128 stands for zero in the data rows.
Every row has a hidden score from 0 to 30. What is each row's score? 15 is about the middle. The score is a weighted sum of the row's numbers plus the product of two more (or one squared), each taken from its middle value.
np.array([128, 83, 83, 151, 83, 173, 83, 128, 151, 83, 128, 151, 173, 151, 151, 173, 128, 151, 83, 173, 151, 105, 173, 151]) >> 15
np.array([83, 173, 83, 83, 173, 173, 173, 83, 173, 173, 173, 151, 128, 83, 83, 173, 173, 173, 151, 83, 173, 83, 128, 83]) >> 21
np.array([83, 128, 128, 105, 105, 128, 83, 128, 151, 83, 173, 173, 151, 173, 105, 173, 83, 173, 128, 151, 151, 83, 173, 151]) >> 14
np.array([151, 83, 151, 105, 105, 83, 105, 83, 128, 128, 173, 128, 128, 128, 105, 128, 151, 83, 105, 151, 151, 151, 83, 128]) >> 22
np.array([173, 83, 128, 151, 151, 128, 128, 151, 128, 83, 128, 151, 128, 128, 173, 151, 105, 151, 128, 151, 151, 151, 151, 151]) >> 14
np.array([173, 151, 83, 173, 105, 173, 105, 151, 151, 83, 173, 173, 173, 151, 128, 173, 83, 128, 83, 173, 128, 128, 173, 151]) >> 13
np.array([83, 83, 173, 83, 105, 105, 173, 105, 128, 128, 128, 128, 128, 128, 83, 105, 173, 128, 128, 105, 128, 151, 83, 128]) >> 9
np.array([173, 151, 83, 173, 128, 173, 105, 173, 173, 83, 128, 173, 173, 83, 151, 173, 105, 173, 83, 173, 173, 128, 173, 128]) >> 7
np.array([105, 173, 151, 105, 151, 83, 173, 83, 83, 173, 105, 105, 83, 105, 83, 105, 128, 105, 151, 83, 83, 151, 105, 105]) >> 15
np.array([83, 83, 128, 128, 128, 151, 151, 105, 105, 128, 151, 105, 128, 151, 151, 105, 105, 128, 151, 105, 151, 83, 128, 105]) >> 16
np.array([83, 83, 151, 128, 173, 83, 151, 105, 83, 173, 151, 83, 83, 83, 173, 83, 151, 128, 173, 83, 105, 83, 105, 105]) >> 26
np.array([128, 151, 105, 151, 105, 105, 105, 83, 105, 128, 128, 105, 105, 128, 83, 105, 128, 105, 151, 83, 151, 83, 128, 128]) >> 15
np.array([128, 128, 105, 83, 128, 105, 128, 173, 151, 105, 151, 128, 151, 128, 173, 151, 105, 151, 128, 105, 151, 151, 173, 128]) >> 24
np.array([105, 105, 151, 105, 173, 128, 173, 128, 128, 151, 83, 105, 105, 128, 128, 105, 173, 128, 128, 105, 105, 151, 128, 83]) >> 5
np.array([151, 173, 151, 151, 151, 105, 151, 105, 105, 173, 105, 128, 83, 83, 151, 83, 151, 105, 173, 83, 151, 83, 105, 83]) >> 23
np.array([105, 173, 105, 128, 151, 105, 128, 83, 83, 151, 105, 83, 105, 105, 83, 83, 151, 83, 151, 105, 128, 105, 128, 105]) >> 13
np.array([173, 128, 83, 173, 105, 173, 83, 173, 173, 105, 105, 173, 173, 128, 173, 173, 83, 151, 83, 151, 173, 173, 173, 128]) >> 11
np.array([83, 83, 173, 83, 151, 105, 151, 151, 128, 105, 128, 151, 128, 173, 83, 151, 173, 173, 105, 128, 83, 128, 128, 151]) >> 12
np.array([151, 173, 151, 128, 151, 128, 173, 128, 83, 173, 105, 83, 83, 83, 173, 83, 105, 83, 173, 83, 105, 105, 128, 83]) >> 20
np.array([128, 105, 105, 151, 173, 128, 173, 151, 83, 173, 105, 105, 83, 83, 151, 83, 151, 83, 173, 83, 83, 128, 128, 83]) >> 22
np.array([128, 105, 128, 128, 151, 128, 128, 105, 83, 173, 105, 83, 83, 83, 151, 83, 128, 105, 173, 83, 105, 105, 105, 105]) >> 17
np.array([83, 151, 105, 151, 128, 105, 128, 151, 151, 105, 128, 128, 151, 105, 173, 128, 151, 151, 105, 128, 151, 151, 151, 151]) >> 15
np.array([151, 83, 128, 83, 151, 128, 151, 105, 83, 173, 83, 83, 83, 105, 128, 83, 173, 105, 173, 83, 83, 83, 128, 83]) >> 14
np.array([173, 173, 128, 128, 151, 83, 128, 105, 128, 128, 105, 105, 128, 128, 128, 105, 173, 83, 151, 105, 105, 151, 105, 83]) >> 15
np.array([128, 105, 128, 105, 173, 105, 151, 105, 83, 173, 83, 105, 83, 105, 151, 83, 173, 105, 173, 105, 105, 105, 83, 105]) >> 16
np.array([173, 128, 83, 173, 83, 151, 83, 128, 173, 83, 151, 173, 173, 151, 128, 173, 83, 151, 83, 173, 173, 151, 151, 173]) >> 13
np.array([173, 151, 105, 151, 128, 173, 128, 173, 173, 105, 128, 151, 151, 128, 151, 151, 128, 128, 128, 151, 128, 105, 151, 151]) >> 10
np.array([83, 105, 173, 105, 83, 83, 128, 151, 128, 128, 128, 151, 128, 151, 83, 128, 173, 151, 128, 128, 83, 105, 105, 128]) >> 13
np.array([83, 151, 173, 151, 128, 128, 151, 83, 105, 128, 128, 128, 128, 128, 83, 128, 128, 83, 105, 128, 105, 105, 83, 128]) >> 14
np.array([173, 105, 173, 105, 173, 105, 173, 128, 105, 173, 83, 105, 83, 128, 105, 83, 173, 105, 173, 83, 83, 151, 128, 83]) >> 12
np.array([105, 173, 83, 173, 128, 151, 83, 128, 173, 83, 151, 173, 173, 173, 151, 173, 128, 128, 83, 173, 173, 173, 128, 173]) >> 12
np.array([151, 151, 83, 128, 83, 173, 105, 173, 173, 83, 83, 151, 173, 83, 173, 173, 83, 173, 83, 173, 173, 173, 173, 151]) >> 9
np.array([128, 128, 128, 128, 173, 151, 128, 173, 128, 128, 128, 128, 128, 128, 128, 128, 83, 151, 128, 128, 105, 105, 173, 151]) >> 16
np.array([173, 128, 105, 151, 105, 173, 151, 128, 151, 105, 128, 151, 173, 173, 128, 151, 105, 151, 105, 173, 151, 128, 151, 128]) >> 8
np.array([105, 173, 105, 173, 128, 151, 151, 83, 105, 128, 173, 105, 128, 83, 151, 128, 151, 83, 128, 128, 128, 128, 105, 105]) >> 26
np.array([105, 105, 128, 128, 151, 151, 128, 83, 128, 128, 151, 128, 105, 128, 83, 105, 173, 83, 151, 128, 83, 105, 83, 83]) >> 9
np.array([105, 83, 173, 83, 128, 151, 173, 83, 105, 128, 151, 128, 105, 128, 128, 105, 173, 128, 151, 105, 151, 151, 83, 83]) >> 9
np.array([128, 173, 128, 128, 151, 128, 105, 151, 151, 105, 151, 105, 151, 128, 128, 128, 105, 128, 128, 128, 83, 83, 173, 151]) >> 11
np.array([83, 128, 173, 151, 105, 83, 128, 105, 83, 173, 105, 83, 83, 105, 105, 83, 173, 105, 173, 83, 151, 105, 128, 83]) >> 17
np.array([173, 83, 105, 151, 105, 151, 83, 151, 151, 105, 151, 151, 151, 105, 151, 151, 105, 128, 105, 151, 151, 105, 151, 173]) >> 17
np.array([173, 83, 105, 128, 83, 151, 83, 173, 151, 105, 173, 173, 151, 173, 173, 173, 83, 173, 105, 128, 151, 83, 151, 173]) >> 20
np.array([151, 83, 128, 105, 173, 83, 173, 128, 83, 173, 83, 83, 83, 83, 151, 83, 128, 105, 173, 83, 151, 83, 128, 83]) >> 23
np.array([83, 83, 173, 128, 83, 83, 83, 83, 83, 83, 83, 173, 83, 173, 151, 83, 173, 83, 173, 173, 173, 173, 105, 83]) >> 27
np.array([151, 151, 151, 151, 105, 83, 128, 151, 128, 105, 128, 151, 128, 128, 128, 151, 105, 173, 128, 105, 173, 128, 151, 128]) >> 18
np.array([151, 83, 151, 83, 173, 105, 151, 105, 83, 173, 105, 83, 83, 105, 105, 83, 105, 128, 173, 83, 83, 83, 151, 105]) >> 20
np.array([83, 105, 151, 105, 105, 128, 105, 128, 128, 128, 128, 151, 128, 151, 128, 128, 105, 128, 151, 151, 151, 83, 128, 128]) >> 17
np.array([128, 151, 151, 105, 128, 128, 151, 151, 128, 128, 151, 128, 105, 151, 105, 128, 105, 128, 151, 128, 128, 105, 128, 128]) >> 15
np.array([128, 173, 173, 173, 151, 128, 105, 83, 128, 128, 173, 105, 128, 151, 83, 105, 151, 105, 128, 128, 83, 151, 105, 128]) >> 16
np.array([173, 83, 128, 151, 151, 105, 151, 151, 83, 173, 105, 83, 83, 83, 173, 83, 128, 83, 173, 83, 128, 105, 151, 83]) >> 27
np.array([173, 151, 151, 173, 105, 105, 128, 83, 128, 128, 151, 105, 128, 105, 105, 128, 151, 105, 128, 128, 128, 105, 83, 128]) >> 19
np.array([105, 128, 128, 151, 105, 128, 83, 151, 151, 83, 128, 151, 151, 151, 151, 128, 83, 151, 128, 151, 105, 128, 151, 173]) >> 17
np.array([105, 105, 173, 83, 151, 105, 151, 83, 105, 173, 105, 83, 83, 128, 151, 83, 128, 128, 173, 105, 83, 83, 105, 83]) >> 15
np.array([128, 105, 83, 105, 105, 151, 105, 151, 128, 105, 128, 128, 151, 151, 105, 151, 151, 151, 105, 151, 83, 173, 128, 173]) >> 24
np.array([128, 128, 128, 173, 128, 128, 128, 105, 128, 128, 151, 128, 128, 105, 105, 128, 105, 128, 128, 128, 151, 83, 151, 128]) >> 14
np.array([128, 105, 151, 173, 105, 128, 105, 83, 128, 128, 151, 105, 105, 128, 83, 105, 105, 83, 128, 105, 105, 151, 83, 105]) >> 14
np.array([128, 173, 128, 83, 128, 128, 151, 83, 128, 151, 105, 105, 128, 173, 128, 151, 173, 83, 128, 128, 151, 105, 83, 105]) >> 15
np.array([83, 83, 128, 128, 105, 83, 105, 128, 128, 105, 105, 128, 128, 128, 105, 128, 128, 151, 151, 128, 105, 83, 151, 128]) >> 11
np.array([105, 128, 173, 173, 173, 105, 151, 128, 83, 173, 105, 128, 105, 105, 128, 105, 105, 83, 173, 105, 83, 151, 105, 83]) >> 19
np.array([105, 83, 128, 128, 151, 151, 173, 105, 128, 173, 83, 105, 105, 83, 83, 105, 151, 128, 151, 105, 83, 173, 83, 105]) >> 10
np.array([105, 151, 128, 105, 128, 83, 128, 83, 105, 128, 128, 105, 128, 128, 105, 128, 151, 83, 128, 128, 105, 151, 83, 151]) >> 17
np.array([151, 105, 151, 128, 128, 83, 128, 83, 128, 151, 151, 105, 128, 151, 151, 128, 151, 83, 128, 128, 173, 128, 83, 128]) >> 27
np.array([173, 151, 105, 83, 105, 105, 83, 151, 151, 105, 83, 128, 151, 105, 128, 128, 83, 151, 105, 151, 151, 151, 151, 128]) >> 11
np.array([105, 173, 128, 128, 128, 151, 128, 83, 128, 151, 151, 128, 151, 105, 173, 128, 105, 83, 128, 128, 105, 173, 83, 151]) >> 17
np.array([105, 151, 173, 173, 173, 105, 128, 83, 105, 151, 151, 105, 105, 83, 105, 105, 128, 128, 151, 105, 105, 151, 105, 128]) >> 16
np.array([128, 151, 83, 173, 83, 151, 83, 151, 173, 83, 173, 173, 173, 173, 83, 173, 83, 151, 83, 173, 83, 173, 151, 173]) >> 14
np.array([105, 128, 105, 128, 83, 105, 105, 128, 151, 105, 173, 151, 151, 151, 151, 151, 83, 173, 105, 151, 128, 83, 173, 151]) >> 15
np.array([151, 83, 173, 105, 151, 128, 151, 128, 105, 128, 83, 105, 105, 105, 105, 83, 128, 83, 151, 83, 128, 151, 83, 83]) >> 10
np.array([151, 173, 128, 128, 151, 83, 173, 83, 83, 151, 83, 83, 83, 83, 151, 83, 151, 105, 173, 83, 105, 83, 105, 83]) >> 15
np.array([151, 173, 83, 105, 83, 173, 83, 105, 173, 83, 151, 173, 173, 173, 105, 173, 128, 128, 83, 173, 128, 173, 128, 173]) >> 18
np.array([151, 105, 83, 151, 83, 128, 173, 151, 151, 105, 105, 151, 151, 173, 151, 151, 105, 151, 105, 151, 173, 83, 151, 151]) >> 16
np.array([151, 105, 173, 105, 173, 105, 151, 128, 83, 173, 83, 105, 105, 128, 128, 83, 151, 105, 173, 83, 83, 128, 83, 83]) >> 15
np.array([105, 105, 151, 105, 173, 151, 173, 128, 128, 151, 128, 105, 128, 128, 83, 105, 173, 128, 128, 128, 83, 105, 83, 128]) >> 9
np.array([83, 151, 151, 105, 105, 151, 83, 128, 128, 83, 173, 151, 151, 105, 151, 151, 105, 151, 105, 151, 128, 83, 151, 173]) >> 16
np.array([151, 151, 128, 105, 173, 128, 151, 105, 83, 151, 83, 105, 83, 151, 105, 105, 173, 105, 173, 105, 105, 151, 83, 105]) >> 22
np.array([83, 151, 83, 151, 105, 128, 105, 151, 173, 105, 128, 173, 151, 151, 128, 151, 105, 173, 105, 151, 105, 128, 128, 173]) >> 9
np.array([105, 173, 173, 105, 151, 105, 151, 105, 105, 151, 105, 105, 105, 105, 105, 105, 173, 128, 151, 128, 105, 173, 83, 105]) >> 15
np.array([151, 173, 105, 128, 151, 83, 151, 83, 83, 128, 83, 83, 105, 105, 128, 105, 151, 128, 151, 105, 128, 151, 151, 105]) >> 11
np.array([173, 83, 83, 83, 173, 105, 173, 83, 83, 173, 173, 83, 105, 128, 83, 105, 83, 105, 128, 151, 83, 83, 173, 83]) >> 18
np.array([128, 151, 105, 128, 83, 173, 83, 173, 151, 105, 83, 173, 173, 173, 173, 151, 128, 151, 83, 151, 173, 151, 173, 151]) >> 16
np.array([105, 151, 151, 83, 105, 151, 83, 151, 128, 105, 173, 151, 151, 173, 128, 151, 128, 173, 105, 151, 173, 83, 173, 173]) >> 21
np.array([128, 151, 128, 105, 173, 105, 173, 151, 105, 151, 128, 128, 105, 151, 83, 105, 151, 105, 151, 105, 83, 173, 105, 128]) >> 14
np.array([173, 128, 128, 105, 151, 173, 128, 151, 128, 105, 173, 128, 128, 173, 83, 128, 128, 151, 128, 151, 151, 128, 151, 128]) >> 12
np.array([151, 151, 128, 105, 173, 83, 173, 128, 105, 173, 105, 83, 83, 83, 83, 83, 173, 105, 173, 83, 128, 128, 105, 83]) >> 21
np.array([83, 83, 173, 83, 173, 83, 83, 173, 173, 83, 83, 83, 128, 83, 151, 151, 105, 173, 83, 173, 128, 83, 128, 83]) >> 6
np.array([105, 173, 151, 173, 105, 128, 128, 83, 105, 151, 173, 105, 128, 151, 83, 128, 151, 83, 128, 151, 83, 105, 83, 105]) >> 20
np.array([83, 83, 173, 83, 151, 83, 151, 173, 151, 128, 151, 173, 128, 173, 83, 151, 173, 173, 128, 128, 83, 105, 128, 173]) >> 13
np.array([151, 128, 151, 128, 173, 105, 151, 105, 83, 173, 105, 83, 83, 105, 173, 83, 128, 105, 151, 83, 105, 128, 128, 105]) >> 17
np.array([128, 173, 105, 151, 105, 173, 83, 151, 151, 105, 151, 173, 151, 173, 105, 173, 105, 151, 105, 151, 105, 128, 173, 173]) >> 28
np.array([128, 151, 173, 83, 128, 83, 151, 105, 128, 128, 151, 173, 128, 173, 83, 128, 173, 128, 128, 128, 105, 105, 105, 151]) >> 14
np.array([83, 105, 105, 105, 151, 173, 105, 151, 105, 151, 128, 105, 105, 151, 151, 105, 151, 128, 151, 105, 151, 151, 128, 83]) >> 13
np.array([128, 128, 128, 151, 173, 83, 151, 128, 105, 173, 128, 105, 83, 83, 128, 105, 173, 83, 151, 105, 128, 151, 128, 105]) >> 24
np.array([83, 173, 83, 173, 83, 173, 105, 151, 173, 83, 173, 173, 173, 173, 128, 173, 128, 128, 83, 173, 151, 151, 151, 173]) >> 11
np.array([83, 83, 105, 105, 105, 128, 83, 105, 151, 105, 83, 128, 151, 128, 151, 151, 105, 151, 128, 151, 173, 105, 151, 173]) >> 29
np.array([173, 83, 128, 128, 105, 151, 128, 128, 151, 105, 105, 151, 151, 151, 173, 128, 128, 151, 128, 128, 151, 128, 151, 151]) >> 10
np.array([105, 128, 83, 151, 83, 173, 83, 151, 173, 83, 151, 173, 173, 105, 105, 173, 105, 173, 83, 173, 173, 151, 173, 173]) >> 10
np.array([173, 105, 83, 173, 105, 173, 105, 151, 151, 105, 83, 151, 151, 151, 173, 173, 83, 173, 105, 173, 173, 151, 173, 128]) >> 22
np.array([173, 128, 83, 128, 83, 173, 83, 151, 173, 83, 151, 173, 173, 151, 173, 173, 83, 173, 83, 173, 173, 83, 173, 173]) >> 12
np.array([105, 105, 173, 83, 173, 105, 128, 105, 83, 128, 105, 83, 83, 128, 105, 83, 151, 105, 173, 83, 83, 83, 105, 128]) >> 18
np.array([105, 173, 151, 128, 151, 128, 151, 105, 105, 151, 128, 83, 105, 105, 128, 83, 128, 83, 173, 105, 83, 151, 128, 105]) >> 12
np.array([151, 128, 151, 128, 128, 128, 83, 83, 151, 151, 151, 128, 128, 151, 83, 128, 151, 83, 105, 128, 151, 105, 83, 128]) >> 18
np.array([105, 173, 105, 173, 83, 173, 105, 105, 173, 105, 128, 173, 173, 151, 128, 151, 128, 128, 83, 173, 173, 173, 128, 151]) >> 9
np.array([151, 173, 83, 173, 105, 173, 83, 173, 173, 83, 151, 173, 173, 173, 128, 173, 83, 151, 83, 173, 173, 151, 151, 173]) >> 13
np.array([173, 128, 128, 128, 151, 105, 151, 105, 105, 173, 83, 83, 83, 83, 151, 105, 151, 105, 151, 83, 128, 151, 105, 105]) >> 16
np.array([105, 151, 151, 173, 105, 105, 151, 83, 128, 128, 128, 105, 128, 105, 83, 105, 151, 83, 128, 105, 105, 173, 83, 128]) >> 12
np.array([83, 128, 83, 151, 128, 83, 105, 151, 151, 105, 128, 151, 173, 173, 173, 173, 105, 128, 105, 173, 151, 105, 151, 151]) >> 20
np.array([128, 151, 105, 105, 151, 83, 151, 83, 83, 128, 105, 83, 105, 105, 105, 105, 173, 105, 151, 105, 151, 128, 105, 83]) >> 14
np.array([128, 83, 173, 105, 173, 105, 173, 173, 105, 173, 105, 105, 105, 105, 105, 105, 173, 128, 173, 105, 83, 128, 83, 83]) >> 17
np.array([173, 128, 151, 151, 151, 83, 173, 105, 83, 173, 128, 83, 83, 105, 83, 83, 151, 105, 173, 105, 105, 128, 83, 83]) >> 21
np.array([105, 173, 173, 128, 128, 173, 105, 151, 151, 105, 151, 151, 151, 173, 128, 151, 83, 151, 105, 128, 128, 83, 151, 151]) >> 14
np.array([105, 173, 83, 173, 105, 128, 83, 173, 151, 83, 173, 173, 173, 128, 173, 151, 83, 128, 83, 173, 173, 128, 151, 173]) >> 27
np.array([83, 105, 173, 128, 128, 83, 173, 83, 105, 173, 128, 128, 105, 83, 83, 105, 151, 83, 151, 105, 83, 173, 83, 83]) >> 17
np.array([83, 83, 151, 151, 83, 105, 83, 173, 173, 83, 173, 173, 173, 173, 105, 173, 83, 173, 83, 173, 151, 83, 173, 173]) >> 14
np.array([128, 151, 83, 173, 83, 151, 83, 105, 173, 83, 173, 151, 173, 173, 105, 173, 105, 128, 83, 173, 151, 173, 128, 173]) >> 13
np.array([105, 151, 128, 83, 173, 83, 128, 128, 83, 173, 83, 83, 83, 83, 173, 83, 105, 83, 173, 83, 128, 105, 151, 105]) >> 18
np.array([151, 151, 83, 173, 105, 173, 128, 173, 151, 105, 128, 128, 173, 105, 173, 173, 105, 151, 105, 173, 173, 173, 173, 83]) >> 13
np.array([83, 151, 151, 128, 83, 128, 83, 151, 151, 83, 173, 173, 151, 151, 83, 173, 83, 173, 105, 173, 128, 83, 151, 173]) >> 18
np.array([128, 128, 128, 128, 151, 128, 151, 105, 83, 173, 105, 105, 105, 105, 105, 105, 128, 105, 151, 105, 83, 151, 105, 105]) >> 18
np.array([105, 128, 151, 105, 128, 128, 128, 83, 105, 128, 128, 105, 105, 105, 151, 105, 173, 83, 151, 83, 105, 83, 83, 128]) >> 14
np.array([83, 105, 151, 151, 105, 151, 105, 151, 151, 105, 173, 173, 151, 173, 83, 173, 83, 173, 105, 151, 105, 83, 173, 151]) >> 16
np.array([173, 128, 83, 173, 105, 173, 83, 173, 173, 83, 83, 128, 173, 83, 173, 173, 105, 128, 105, 173, 173, 173, 173, 151]) >> 15
np.array([83, 128, 105, 105, 173, 105, 151, 151, 83, 128, 151, 105, 128, 105, 128, 105, 128, 128, 151, 105, 173, 128, 151, 128]) >> 24
np.array([151, 128, 83, 173, 105, 151, 151, 151, 173, 83, 151, 173, 173, 151, 173, 173, 105, 173, 83, 151, 173, 173, 151, 151]) >> 16
np.array([173, 151, 83, 173, 83, 173, 83, 173, 173, 105, 83, 151, 173, 83, 173, 151, 83, 173, 83, 173, 173, 173, 173, 151]) >> 14
np.array([105, 173, 151, 105, 151, 128, 105, 105, 128, 105, 128, 128, 128, 128, 151, 128, 151, 128, 151, 105, 128, 128, 128, 105]) >> 8
np.array([151, 105, 128, 83, 151, 173, 151, 105, 105, 173, 83, 83, 83, 83, 173, 83, 128, 83, 173, 83, 128, 128, 105, 83]) >> 12
np.array([151, 128, 128, 83, 128, 105, 105, 173, 151, 128, 105, 128, 151, 105, 105, 151, 83, 151, 128, 151, 173, 105, 128, 128]) >> 14
np.array([105, 151, 105, 151, 151, 128, 151, 83, 83, 128, 105, 83, 105, 83, 83, 105, 128, 83, 151, 128, 105, 173, 105, 151]) >> 22
np.array([173, 128, 83, 105, 105, 151, 105, 173, 173, 105, 83, 151, 173, 128, 173, 173, 105, 173, 83, 173, 151, 173, 173, 173]) >> 21
np.array([173, 151, 128, 128, 128, 151, 151, 151, 128, 105, 173, 151, 151, 128, 128, 128, 105, 151, 105, 128, 105, 128, 151, 128]) >> 15
np.array([128, 128, 151, 105, 151, 105, 173, 128, 105, 151, 83, 83, 83, 128, 128, 83, 151, 128, 173, 105, 151, 105, 83, 105]) >> 12
np.array([173, 173, 105, 105, 83, 173, 105, 173, 173, 105, 105, 173, 173, 128, 105, 173, 105, 128, 83, 151, 151, 128, 173, 151]) >> 11
np.array([105, 128, 151, 83, 128, 105, 151, 128, 105, 173, 83, 128, 83, 83, 128, 105, 128, 105, 151, 83, 105, 105, 105, 83]) >> 16
np.array([83, 83, 151, 83, 173, 128, 151, 105, 83, 173, 105, 83, 83, 83, 128, 83, 151, 105, 173, 83, 105, 128, 128, 83]) >> 13
np.array([128, 173, 83, 83, 105, 173, 83, 151, 173, 105, 105, 128, 173, 151, 105, 173, 105, 128, 83, 173, 173, 173, 151, 173]) >> 25
np.array([83, 83, 151, 83, 83, 151, 83, 151, 151, 83, 151, 151, 151, 173, 83, 173, 83, 173, 83, 173, 128, 83, 151, 173]) >> 26
np.array([83, 83, 173, 83, 128, 105, 105, 105, 151, 128, 151, 151, 128, 173, 83, 151, 173, 151, 128, 128, 83, 105, 105, 173]) >> 25
np.array([173, 128, 105, 173, 105, 173, 105, 173, 151, 105, 128, 151, 173, 128, 151, 151, 83, 128, 105, 151, 173, 173, 151, 151]) >> 13
np.array([105, 128, 151, 173, 105, 151, 105, 128, 151, 105, 151, 151, 151, 151, 173, 151, 128, 173, 105, 151, 173, 83, 151, 151]) >> 12
np.array([128, 128, 173, 151, 128, 128, 128, 83, 83, 128, 151, 83, 105, 105, 83, 105, 151, 83, 151, 105, 83, 173, 105, 105]) >> 17
np.array([128, 173, 128, 105, 173, 83, 173, 128, 105, 128, 105, 83, 105, 83, 128, 83, 128, 128, 151, 83, 105, 83, 105, 105]) >> 24
np.array([83, 105, 173, 83, 128, 83, 173, 151, 151, 151, 173, 173, 128, 151, 83, 151, 173, 151, 105, 128, 83, 128, 83, 173]) >> 21
np.array([105, 151, 151, 105, 128, 105, 128, 83, 128, 128, 105, 105, 128, 128, 151, 128, 173, 105, 151, 128, 128, 173, 105, 151]) >> 21
np.array([128, 151, 105, 105, 173, 105, 173, 151, 105, 151, 128, 105, 83, 83, 173, 105, 151, 128, 173, 105, 105, 173, 151, 105]) >> 15
np.array([151, 173, 105, 128, 151, 128, 151, 151, 151, 105, 173, 128, 128, 128, 83, 128, 83, 151, 105, 128, 105, 128, 128, 128]) >> 19
np.array([173, 128, 83, 151, 128, 173, 83, 173, 151, 105, 83, 151, 173, 83, 173, 173, 83, 173, 83, 173, 173, 173, 173, 151]) >> 22
np.array([128, 128, 151, 151, 83, 151, 83, 173, 151, 83, 151, 173, 151, 173, 128, 151, 83, 173, 105, 151, 128, 83, 151, 173]) >> 16
np.array([128, 83, 128, 128, 173, 83, 173, 128, 83, 173, 105, 83, 83, 83, 128, 83, 151, 128, 173, 83, 83, 83, 128, 83]) >> 18
np.array([151, 83, 173, 83, 151, 151, 173, 151, 105, 151, 151, 83, 105, 105, 128, 105, 151, 128, 173, 105, 83, 128, 128, 128]) >> 15
np.array([83, 151, 151, 128, 83, 173, 105, 128, 173, 105, 173, 173, 151, 173, 151, 173, 83, 173, 83, 151, 151, 83, 173, 173]) >> 14
np.array([151, 105, 128, 105, 83, 151, 105, 173, 173, 83, 173, 173, 173, 173, 105, 173, 83, 173, 83, 173, 128, 83, 173, 173]) >> 12
np.array([83, 173, 105, 173, 105, 173, 83, 105, 173, 83, 173, 173, 173, 173, 105, 173, 105, 173, 83, 173, 151, 128, 151, 151]) >> 10
